In the data rows, the value 128 means zero.
Here are some numbered points:
[200  72  62 150  27 124 156 126 178 173 192  56 152 178  90  92 130  56
 131 144 199 245 202 191  91 243 133  95 180 196  72 190 145  76 173 154
 145 170 167 181 209 118 124 126 171  69 111 143  56 147 182 112  87 113
  96 163 194  99  76 213 173 192 123 153] 0
[154 147 129  55 149 132 199  78 145  96 112 151 195  98  98 180 136 155
 150 101 162 150 127 195 151 138 193 191 166 186 116  97 148 154  83 111
 179 140 143  97 118 134 149  67 131 110 190 120 171 144 126  63 174 165
  81  75 161 175 153 148 109 177 112 176] 1
[ 85 145 125 145 140 140 133 171  74  68 138 183 125  91  64 174  59 162
 199 100  98  97 110  92 160 121  63  86  65 108 180  97 140 161  82 178
  86  53 104 120  84 161  83 192 173 145  66 114 127 116  94 108  95  70
 116 148  95 148 223  63  60  64 145  83] 2
[139 164  92 126 103 138 135  87 119 116 105 142 128 163 138 163 118 115
 106 181 135 165 130 161 150 147 169 152 145 154 125 105 128 126 114 133
 142 128 143 121 149 127 107 107 125  79 144 139 168  84 118 116 170 170
 136 151 168  84 100 134 117 145 133 125] 3
[ 74  88 164 120 159 142 128 194  96 137 111 143 103  58 114 126 107 196
 132 116  67  78 113  64 119  94  63  93  72  64 143 137 136 135 123 148
  73  86  84 116 112 107 161 149 135 156  62  96  82 163 130 164  85  61
 153 128  68 193 193  86 101  84 134  85] 4
[115 162 136 173 107  64 120 166 151 150 115 138  99 145 165  69 127  85
 134 194 112 110  86 112  72  99  93 115 135 110 100 107 203 167 158 155
  73 113  74 111 175  79 109 133 183 168  99  55 136 144 139 164 142 161
 188 215 120  88  67 132 131 100  82  82] 5
[ 84 138 138 138 127 102 163 178 100 106  87 162 105  99 127 172  77 154
 144 161  87 100  89  99 135 114  82  96  90  85 129  94 175 152 120 156
  82  80  80  94 148  94 102 156 162 130  73  79 132 135 126 152 133 109
 167 184 105 135 157  87  79  48 113  61] 6
[116 151  64 138 151 163  99 110  93 126 131 141 110 144  77 113 112 120
 192  84 124 172 127 132 138 156 127 107 105 177 156 148 102 140  77 178
 117 112 101  96 124 180  70 154 134 139  99 170 151  77  61 126 121 107
 127 152 168 173 179  99  85 145 206 104] 7
[118  85 155 169 177 153   0 141 129 202 141  77  53 137 197  12 192 104
  85 105 109  72 118  43  86  83  89  98 101  74 137 204  41 104 178  90
 130 176 118 133  87 155 165 161  35 208 134 141 118 136  92 195 102  94
 158  94  93 139 119 133 180 148 175 140] 8
[154  63 110 150 111 197  93 131 124 137 154  83 111 142  97  96 126 112
 137  90 144 157 166 110 135 174 107  81 104 139 134 199  77  82 149 145
 149 150 146 151 112 161 129 163  86 127  98 155  75 125 116 136  74  66
 110 115 152 145 147 131 155 136 178 146] 9
[130 141  84 129 126 145 113 106 111 129 118 131 120 132 109 132 124 122
 149 125 123 170 128 140 132 152 142 122 131 170 127 135 112 130 103 144
 126 131 114 102 143 144 100 125 130 118 127 148 155 100  97 128 142 132
 140 147 166 134 141 126 110 152 168 120] 10
[150 155 146  56 189 154 177  66 128  68 133 174 185 165  99 178 117 143
 134  70 150 101 149 170 189 124 182 192 151 150 186  82 128 145  66 116
 179 115 176 145  71 170 112  90 129 118 175 173 142  89 127  67 143 182
  59  74  93 159 115 129 105 131 144 159] 11
[ 68 140 138 161 153 133 126 188  60  96 108 176  89  75  93 139  59 156
 176 131  67  81  92  71 129 110  71  82  55  91 170 111 144 149  97 177
  84  51  75 110 100 148  76 187 146 153  46 104 143 107  83 162 102  84
 162 165  91 173 189  56  65  43 149  53] 12
[172  60  88 167 124 245  48 113 113  89 224 109 141 181  53 100  86  97
 171  79 176 135 208 110 159 188  68  71  86 175 191 198  78 109 126 180
 158 104 194 204  64 220  84 182  87 105  85 161  62  92  98  89  13  62
  62 110 126 174 157 132 159 156 192 169] 13
[108 150 127  77 149  77 157  89 127 139  45 139 121  75 155 167 168 169
 125  92  93 136  46 137 133  94 193 186 150 113 109  89  98 135 113  63
 140 158 106  44 120 100 153  82  98 124 184 122 195 124 103 138 222 162
 153 106 151 102 147 116  97  97 135 137] 14
[137 209  54 138 121 122 140  89  97  84 131 178 139 183  88 173  81  85
 164 202 118 188 103 186 156 143 186 161 135 204 172  96 162 143  56 177
 134  76 137  97 155 176  41 126 136  64 118 154 191  40  74  93 185 188
 117 169 169  88 120 114  68 121 158  94] 15
[150 172  98 131  88 115 140  86 131 114 109 137 136 164 157 171 127 105
  91 221 143 177 129 179 139 145 186 167 162 160 102  98 150 123 121 131
 147 133 147 108 171 110 111  92 124  59 157 124 170  91 132 107 184 194
 137 157 176  54  79 148 127 148 104 130] 16
[120 158 128  83 176 128 121 104 123 142 104 147 138 115 118 122 153 144
 166 100 131 118 105 137 118 100 157 156 141 134 129 111 124 165  99 127
 146 141 103  95  99 141 150  95 135 176 164 114 176 143  94 112 170 136
 129 104 138 180 149 125 102 156 147 138] 17
[ 87 101 185 123 130 107 149 189 108 124 116 131 127  45 144 178 127 205
 101  98  97  72 121  85 147  97  72  97  95  78 123 108 126 137 146 101
  71 122 112 135 118  86 176 155 182 155 120 104  98 189 170 139  97  62
 130  96  69 153 193  96 128 113  81 114] 18
[168 115 157 171  19  13 136 143 233 226  75  45 101 128 235  64 215  78
  65 184 146 205  65 156  44 122 156 158 205  91   0 150 144  85 234  67
 103 230 112  61 251   1 163  87 105 110 144  86  91 179 200 193 193 190
 187 193 219   0  17 185 202 124  36 148] 19
[ 60 162 128 153 157 117 135 198  65  72 135 203 122  90  69 154  49 159
 224 135  76  80  84  83 129  97  53  82  60  94 174  78 186 193  79 197
  66  20  67 102  98 144  69 184 186 167  43  73 142 125  87 133 108  77
 156 186  85 172 211  52  36  39 132  50] 20
[122 137 112 163 113 162 134 152  75  94 145 163 125 126  88 154  47 144
 183 133 103 114 134  96 139 150  68  87  77 121 166 138 169 132 119 171
 122  53 127 143 131 136  65 177 128  94  65 133 110  87 102 124  89  91
 124 166 112 152 164  98 102  76 125  85] 21
[131  77 169 181 113  95  70 127 174 168 138  57  83 160 255  54 188 107
  28 168 144 133 135  97 108  94 131 144 132  66  91 179  88  56 220  57
 128 188 173 141 156  81 176 132  27 118 145 132  97 129 175 187 116 150
 153 110 100  22  41 165 226 118 100 148] 22
[133 182  96 144 123 110  93 108 121 164  99 128  98 158 145  72 159  92
 170 162 124 151  91 127  81 107 154 141 149 129 105 121 143 159 130 137
 110 143  79  79 156 123 114 104 131 161 140 108 175 110  85 152 191 163
 170 178 174  95  97 127 108 151 138 108] 23
[200  84  64 138  26 100 160 125 193 166 205  64 167 176  90  96 133  54
 123 157 206 233 195 201  87 232 135 114 190 203  70 169 163  98 173 143
 149 162 172 187 205 112 129 109 192  67 133 126  71 157 189  98  95 126
  89 163 182 104  70 221 176 202 102 168] 24
[113 170  70 147 141 153  94 118  94 115 147 151 113 155  98 117 111 116
 171 148 122 158 126 132 125 137 131 117 109 173 150 123 134 149  83 177
 114  97 101 114 132 171  81 139 147 135 109 136 167  84  79 128 132 128
 141 161 154 152 154 107  88 151 174 102] 25
[105 190  75 132 162 146  98 114  79 122 124 166 115 142  94 118 120 127
 189 137 116 147 109 129 120 116 136 129 107 160 154 113 136 174  72 175
 110  98  85  87 120 173  88 135 150 158 120 123 189  89  55 119 159 128
 145 154 152 175 173  94  74 145 172  98] 26
[ 85 129 160 123 128  96 162 181 106 111  96 151 123  88 132 180  93 176
 125 146  88  95  98 105 137 104  85 107 101  75 118  86 166 160 134 132
  81  90  89 110 138  80 135 141 163 130  92  75 115 163 150 149 134 104
 155 159  97 140 161  93  93  79  85  86] 27
[199  13  81 208 136 255  13  88 105  65 255  82 115 236  64  82  72  72
 116  52 202 122 255  75 191 209  44  62  44 191 238 255  13  49 146 162
 191 115 255 255  27 255  53 235  10  70  78 233  28  25  85  90   0  50
  35  78 105 165 137 137 219 153 228 185] 28
[167  47  98 173 118 255  86 111 103  75 210 101 128 181  71 124  73 110
 124  71 170 129 214  96 184 192  64  70  64 176 198 210  64  75 136 165
 161 111 217 221  64 219  83 203  72  80  81 185  49  76 112  93   0  61
  60  95 112 161 155 127 180 136 193 159] 29
Which three points above are nearest to each new point by angle, seen from the average point of the numbered points? Their numbers follow each, nearest first.
[118 121 103 108 149 156 117 113 101 141 102 130 117 106  92 153 130 140
 143  64 107 147 127 125 154 141 137 113 114 154 154 147  76 116  93 127
 136 126 119 107 110 156 107 145 113 118 122 174 142 102  91 129 137 108
 129 117 139 167 173 111 101 128 189 124] -> 7 10 17
[ 64 152 167 136 114  83 177 140  89 115  79 169  91  82 202 163 132 168
  84 131  30  33  81 108 218  66 165 118  95  69 190  81 102  92 131  74
  74 123 167 138  85 124 137 179 109  92 145 217 122  85 154 168 171 138
 145  57  28  26 133  81 123  26  90  80] -> 18 27 14
[140 120 177  89 156 142 139 112 151 115 139 131 164 130 134 132 144 140
  97 104 137  87 164 136 141 114 149 148 154 113 135 118 123 122 126 100
 164 140 153 166  99 128 162  92 127 140 162 150 108 150 163 108 115 154
  99  83  93 138  93 147 156 153 117 164] -> 11 1 17
[119 134 108 145 156 144  69 108  82 174  91 127  69 122 132 106 140 117
 135  78  96 131  94  98 149 114 133 114  96 100 179 162  42  93 111 115
 135 138 122 103  95 169  89 182  52 133 115 198 154  69  56 160 146 112
 143 112 126 115 162  96 108 104 215 100] -> 8 7 28
[110 102 159 136 147 124 145 119 112 137 115 120 112 130 195 114 155 154
  77  98  90  78 127 109 171  88 148 139 112  87 170 140  91  78 148  76
 117 151 176 151  96 124 145 151  70 119 147 183 108 105 153 157 119 130
 118  57  56  99 108 122 162  92 125 124] -> 22 8 18
[121  87 143 136 129 145 111 140 124 121 120 104 106 104 143 142 126 154
  99  98 121 102 134  88 150 130  94 106  98 110 136 156  89 103 155  99
 122 139 138 134 110 124 153 155  99 123 121 134 104 138 134 133  94  89
 126 103 106 129 164 117 152 104 143 136] -> 18 8 4
[151 152 167  30 199 141 181  67 138  69 143 163 217 132 103 174 129 133
 147  61 166  85 146 178 185 115 181 220 173 158 179  77 157 155  74 110
 188 106 168 154  60 173 152  87 124 143 181 154 149 102 125  54 143 181
  48  55 100 182 126 135 110 142 123 176] -> 11 1 17
[148 165 106  74 169 166 187  59 130  42 157 187 190 157  80 200 116 154
 118 106 144  99 140 176 177 129 175 199 143 240 171  77 146 163  50 115
 166 100 172 143  78 190 111  83 145  91 191 155 175  88 123  61 137 186
  61  73 108 183 142 134  98 170 130 166] -> 11 1 15
[ 90 109 166 133 123 118 150 178  93 102 117 145 129  78 121 190  95 190
 134 109  99  86 120  89 153 110  67  88  85  78 131 108 137 139 134 132
  79  98 111 128 118 100 140 168 166 138  94 105  97 167 154 135 101  68
 126 123  83 136 191  88 108  88  94  97] -> 18 27 4
[142 115 104  97 106 106 165 109 132 168 109 101 135 114 109 152 142 124
 130 105 145 189 150 162 116 165 179 139 161 156 100 139 114  98 123 109
 154 156 121 111 160 111 144 106 145  95 147 145 146 131 136 126 162 135
 141 130 161 139 118 161 117 147 152 127] -> 1 24 16
[163 149 175  39 200 144 193  65 156  54 152 176 215 155 104 176 126 142
 124  80 171  83 164 180 178 115 187 218 169 147 170  68 149 158  69 104
 199 117 184 163  59 166 141  66 133 132 201 160 138 119 150  44 134 202
  37  53  85 166 101 140 120 149 122 186] -> 11 1 17
[159 128 170  96 100  95 145 109 189 135 124 109 157 120 174 141 158 120
  77 162 161 134 152 165 114 131 167 156 187 109  68 108 140 114 161  89
 171 169 146 151 150  79 167  68 121 110 181 117 125 172 179 110 155 186
 128 119 148  74  63 170 181 155  77 180] -> 19 16 22
[ 70 190 174 152 154  40 114 204 130 143 124 169 110 112 162  66 132 126
 148 200  82  49  63  80  44  38  78 122 129  75 110  62 232 215 149 141
  47  71  29 112 142  66 148 114 210 220 113  13 167 189 135 177 156 143
 206 188  68 160  93 105 100 101  47  76] -> 5 27 6
[137  81 140 130  93  59 120 144 194 199 109  44 115  97 183  59 214 117
 104 119 136 173  94 125  52 118 157 145 171 122  41 173 121  93 198  56
 128 212 103  78 197  61 216  85 102 148 160  87 119 195 168 169 164 116
 168 123 171  87  93 179 179 133 104 165] -> 19 22 23
[ 96 139 170 164 115 101 115 181 122 155  94 132  83 124 190 118 112 123
  76 204  98  93 115  93  98 101  95 107 115  50  95 112 160 125 168 141
  98 105  95 129 164  71 117 142 117 133  89  93 109 131 149 193 134 143
 191 187 103 101  80 114 132  84  72  72] -> 5 27 6
[145 118  99  97 106 106 161 107 131 165 113 104 137 114 102 151 138 122
 131 103 148 191 155 165 118 165 176 137 158 157 106 136 116 100 123 114
 155 154 123 115 157 115 141 111 144  97 146 147 142 131 133 119 161 136
 138 131 162 137 120 160 115 150 152 129] -> 1 24 0
[167 119 190  37 170 123 191  85 187  97 129 141 211  82 115 170 152 161
 114  80 177  97 153 185 145 118 179 194 180 149 104  98 133 145 104  77
 207 159 165 143  92 124 194  50 121 132 208 132 133 182 170  57 141 171
  64  47 133 168 130 160 158 177  97 215] -> 1 11 17
[135  81 192 140 102 108 145 142 171 156 131  77 129 111 211 101 172 141
  46 141 142 122 155 125 114 109 136 139 149  86  79 154 116  66 188  78
 136 178 164 158 148  67 190 111  95 124 151 130  79 173 208 160 109 143
 137  92 101  72  64 164 205 142  81 154] -> 22 19 8
[183 118 185  61 127 102 175  82 206 122 119 118 195 100 153 156 166 129
  89 128 192 136 149 194 129 134 190 194 204 126  66 102 136 124 145  77
 211 179 173 152 130  95 179  51  98 107 209 134 124 182 178  69 156 192
  87  76 164 104  91 179 180 172  69 215] -> 1 16 11
[126 173 118  74 184 150 167  64 101  85  97 180 152 160  97 187 114 153
 141  71 120 115 121 152 193 120 182 182 133 151 193  86 111 142  59 118
 151 113 157 114  80 172  97 109 128 113 163 180 168  64  94  86 170 168
  89  92 105 152 134 107  79 111 164 127] -> 11 1 17
